Families of rows that turns and mirrors carry onto each other, the same ones carrying the whole set onto itself: the rest of each named row's family, in list order:
5 families of 8 rows:
K597: [ 25.5   8.5 -33.4   5.1 -12.1  -9.4  18.2  38.9]
K213: [  9.4  14.0 -32.3  25.8 -12.7  -3.0  18.5  -1.0]
K849: [ 13.4  19.4 -36.2  19.9 -12.3   2.7  24.9   7.4]
K368: [  4.9 -10.8 -26.4  17.3  11.9  -8.3  -4.5  29.3]
K784: [ 11.1  17.2 -31.7  20.6 -13.5  -4.5  17.2  -2.0]
K148: [  2.8  23.2 -22.0  25.1 -15.3  -1.8  28.7  13.9]
K112: [  6.4  27.0 -32.1  10.5 -14.8   8.5  17.5   9.7]
K535: [  2.5  -4.9 -34.3  12.5   6.1 -22.4  -5.9  25.9]
K851: [-16.6  20.8 -15.1  12.9  -3.3  -5.7   4.4   9.1]
K542: [ -7.2  14.5 -20.2  12.9   2.4 -11.8  -2.2  -1.2]
K7: [  4.8  -1.4 -34.0   7.1   7.1 -21.7  -8.7  24.1]
K554: [-12.0  13.7  -5.8  13.9   3.1 -16.9   0.5  14.7]
K645: [ 12.9  -4.3 -32.6  14.8   9.6 -15.6  -1.8  35.2]
K302: [ 11.2  -0.9 -40.7  11.6  -1.1 -16.4  -7.9  31.4]
K488: [  4.3 -10.3 -22.3   7.1   7.4  -9.0  -5.8  33.3]
K572: [-11.8  20.3  -5.1  22.1  -4.0  -7.7   2.7  14.9]
K725: [ 28.7  15.5 -24.2   4.9 -11.4  -8.8  17.8  36.0]
K223: [ 14.5   0.0 -21.0   2.3   5.3 -26.0  -5.7  24.9]
K997: [ 16.8   6.5 -18.8   7.0 -12.8   4.7  24.3  40.0]
K934: [-15.6   4.2 -14.0  19.2  -4.8 -22.0   8.5   9.4]
K306: [  9.2  -5.2 -18.9   1.0   2.4 -21.6  -2.9  31.7]
K26: [ 14.6  18.9 -34.6  20.1 -15.1  -3.4  26.4   7.8]
K942: [ 20.1  10.6 -20.5   2.6 -13.3   4.4  22.2  38.4]
K877: [ 27.1   4.7 -18.8   2.9  -4.8  -3.2  14.9  39.0]
K11: [  2.6  17.9 -27.9  23.6 -20.2  -8.7  30.2  16.1]
K248: [ 17.0  -1.2 -14.2   3.5 -13.9  -1.3  14.9  40.0]
K297: [-11.3   8.0 -17.9  22.8   0.1 -17.9   6.8   2.7]
K717: [ 11.8  -2.8 -40.1  11.9  -3.1 -21.9  -5.2  31.8]
K570: [-17.4  18.3 -12.4  15.4  -6.4 -14.2   9.3  10.3]
K86: [-11.2  14.0 -17.8   5.9   0.9  -4.1  -5.3   4.3]
K895: [  6.4  31.1 -22.5  14.9 -13.8   4.6  20.5  10.7]
K684: [ 17.1   0.2 -15.9   1.8 -11.8   4.2  12.2  40.4]
K354: [-9.2 23.1 -4.0 18.3 -4.6 -8.8  2.1 13.3]
K48: [  1.2  19.9 -32.3  15.1 -13.0   1.9  20.7   0.9]
K172: [  1.1  17.6 -30.7  18.5 -15.4  -6.3  26.2   2.1]
K249: [ 19.4   4.6 -28.6  19.1  -4.7   8.6  18.2  40.7]
K834: [ 20.2   3.9 -36.5  12.1  -7.3   3.7  16.7  41.0]
K611: [ 21.4  -1.3 -21.1  10.2  -2.1   1.5  17.2  42.0]
K374: [ 18.1   1.0 -31.6   7.3   7.3 -20.7  -4.8  32.8]
K896: [-13.7  13.5  -7.8  15.1   4.8 -10.1  -1.7  14.2]

The rest of the family of K611: K851, K645, K877, K570, K48, K172, K374
The rest of the family of K934: K368, K112, K725, K223, K11, K86, K249
The rest of the family of K597: K148, K542, K488, K306, K297, K895, K834

Families of rows that turns and mirrors carry onto each other, the same ones carrying the whole set onto itself: the rest of each named row's family, in list order:
5 families of 6 rows:
K656: [  3.6 -22.3   7.4  -4.1  23.6 -22.3  10.8   9.2   7.3 -16.2  -1.9  -3.2
 -12.9  16.3   6.3  -7.5  -5.0 -14.2]
K262: [  6.8  10.8  -0.3 -10.4  38.4   2.6   0.5   7.6  -0.5 -20.0 -14.8   2.6
  12.1  15.3 -21.0  10.1 -14.1 -11.1]
K244: [  6.0  -3.1   7.7   6.2  12.1 -13.7  33.4 -13.6   3.6  -7.4   3.1  -0.5
  -3.6  -2.3  -6.3  -3.5 -28.5   7.5]
K40: [-14.5  12.2   1.2  -7.2   9.3   3.0  -2.5  21.0 -15.5  12.3 -11.3   1.1
   0.3  24.2  -4.3 -11.5   2.0  -9.1]
K653: [-24.5 -26.3 -20.1  -5.0  13.8   3.3  21.4  -4.6  -2.7  -7.6   8.6  19.9
  -3.5  21.1 -12.5 -26.9 -28.1  -6.5]
K280: [ -7.0  -2.0 -12.3   4.4  12.0   9.4   9.8 -11.1 -27.2   5.0   8.1  -1.0
   5.0  31.9  -0.3   9.2 -26.2  -5.5]
K552: [-34.2 -16.8 -13.7   0.6  10.3  -1.9  17.6  -4.1  12.5   3.1   2.9  22.4
  -0.4  16.5  -0.2 -27.0 -19.2  -5.3]
K411: [-14.7  -0.4  -8.4 -18.4  13.6  17.0  19.8  18.4 -13.3 -10.9  -3.2   3.7
   3.5  25.9  -0.9 -31.7   3.1  -6.7]
K35: [-13.5  -4.0  -4.8  -1.5   7.1   1.5   6.9  25.9 -17.1  -2.2   4.3  21.2
   4.6  27.1 -16.9 -29.7  -6.9 -11.9]
K495: [ 23.0 -12.2  -9.2 -12.7  28.0 -12.0  10.5  13.1  17.8  -7.4   0.5  16.1
   1.6  13.4  -5.1  -7.9   0.6  -9.1]
K362: [ 22.9 -11.5  -1.9  -4.7  18.7   5.8  22.9  -6.6  10.1  -1.8  11.7   2.3
   4.5  -4.0 -19.7  -8.2 -28.8 -11.3]
K373: [-32.3 -15.5  -1.4 -11.7  20.8   0.3  16.6  -8.0  13.1  10.4  -1.2   5.6
  -3.9  14.9  -0.1 -31.3 -16.4  -6.7]
K891: [  7.2 -20.9  -2.3 -25.6  26.1  -3.0  12.2  13.7   4.4 -11.7 -14.0   8.0
 -17.4   4.7   2.1 -10.1  -2.5 -13.9]
K389: [ 17.6 -16.2  -2.7 -22.7  27.8 -13.7  12.2  -3.6  12.9 -10.0  -4.9   1.1
  -0.8  15.7   0.4 -16.4   2.1 -10.9]
K255: [  5.4 -17.4   4.3 -14.0  13.1 -19.4  12.8  -4.9  16.6   1.0 -12.8  -0.1
   3.6  12.2   0.8 -17.9   7.7  -7.4]
K737: [-19.1 -18.5  -4.9   3.4  27.3  -7.3  18.6 -12.9   4.7  10.8   8.3  17.3
  13.5  29.7   4.1 -19.6 -24.3   0.6]
K124: [  9.6   0.6  -1.1  -9.5   4.3   2.2  35.4 -11.8  16.6  -3.4  -2.3  17.1
   2.0  -8.2  -6.5  -7.7 -19.8   1.0]
K907: [ -8.7  13.8  -1.8 -16.0  29.6  -2.1   2.6   3.2  -5.7 -22.2 -19.1  -0.8
   2.4  15.6 -12.4  13.7  -0.8  -8.7]
K497: [ -7.5   0.5 -30.4   0.9  -3.0   5.2  17.7   2.8 -23.4  -4.9   0.9  19.9
  -0.9  24.6 -15.3  -0.8 -22.2   4.3]
K498: [ -3.7  -0.7 -19.3 -16.1   4.0  10.6  11.3   0.1 -27.1   6.7  -7.9   8.1
  10.5  27.9 -13.1   3.3 -32.3 -18.3]
K694: [  0.6   5.9   2.4  -2.8  16.6  11.6   3.8  13.9   6.1 -14.5 -13.5  13.9
   9.3   6.2 -18.8  17.9 -22.7 -21.4]
K94: [ -3.9  14.9  11.1   5.7  23.8 -11.6   8.2  10.5  -2.5 -21.9  -3.2   7.6
   4.0  15.2 -11.4  17.1 -20.8 -11.9]
K766: [-21.6   8.5  -2.7  -7.7   9.4   4.6   6.4  23.6 -23.1   1.5  -1.6  12.0
  -7.9  17.5  -3.9 -23.1  -1.7  -8.2]
K467: [-19.6   6.9 -23.7  -1.9   2.4   6.6  14.0 -17.5  -6.4   9.6  -8.0   4.3
   0.6  19.8  -4.7  12.1 -28.1   2.3]
K513: [ 16.5   0.1   0.1  -1.6  13.2   5.8  25.8 -19.2  11.0  -6.1  -2.2  -5.1
  15.1  -0.4 -18.2  -6.2 -24.2   0.6]
K601: [-12.9   1.1   2.8   3.2  27.0   7.2  10.9  16.9 -20.1  -1.1   3.5   2.9
   4.0  30.8   5.4 -21.6   3.3   5.3]
K736: [-18.3 -18.3 -20.1  -4.2  12.5   2.9  26.0  -4.5  12.8   6.2 -11.0  21.3
  20.1  23.3  -7.1 -22.2 -26.1   3.3]
K591: [ -3.1  -1.1   7.9  -3.8  11.9   2.5  21.8 -24.3   3.1  -1.0  -8.5  -7.3
  10.2  -3.5 -22.0  -0.5 -30.5  -6.0]
K166: [-15.3  -3.8 -24.8   3.9  -4.7   4.9   8.2  -3.2 -19.6   9.6  -5.1  10.6
  -4.6  16.7  -9.2   6.9 -31.9  -5.8]
K754: [ 10.3  10.4 -10.8  -8.9  37.5  12.2  12.9  10.4   1.5 -24.0   1.2   7.9
   0.8   6.0 -19.9  10.4 -15.9  -4.9]

The rest of the family of K495: K653, K35, K362, K497, K754
The rest of the family of K411: K891, K124, K498, K694, K736
The rest of the family of K373: K40, K255, K907, K467, K591
The rest of the family of K262: K552, K389, K766, K513, K166

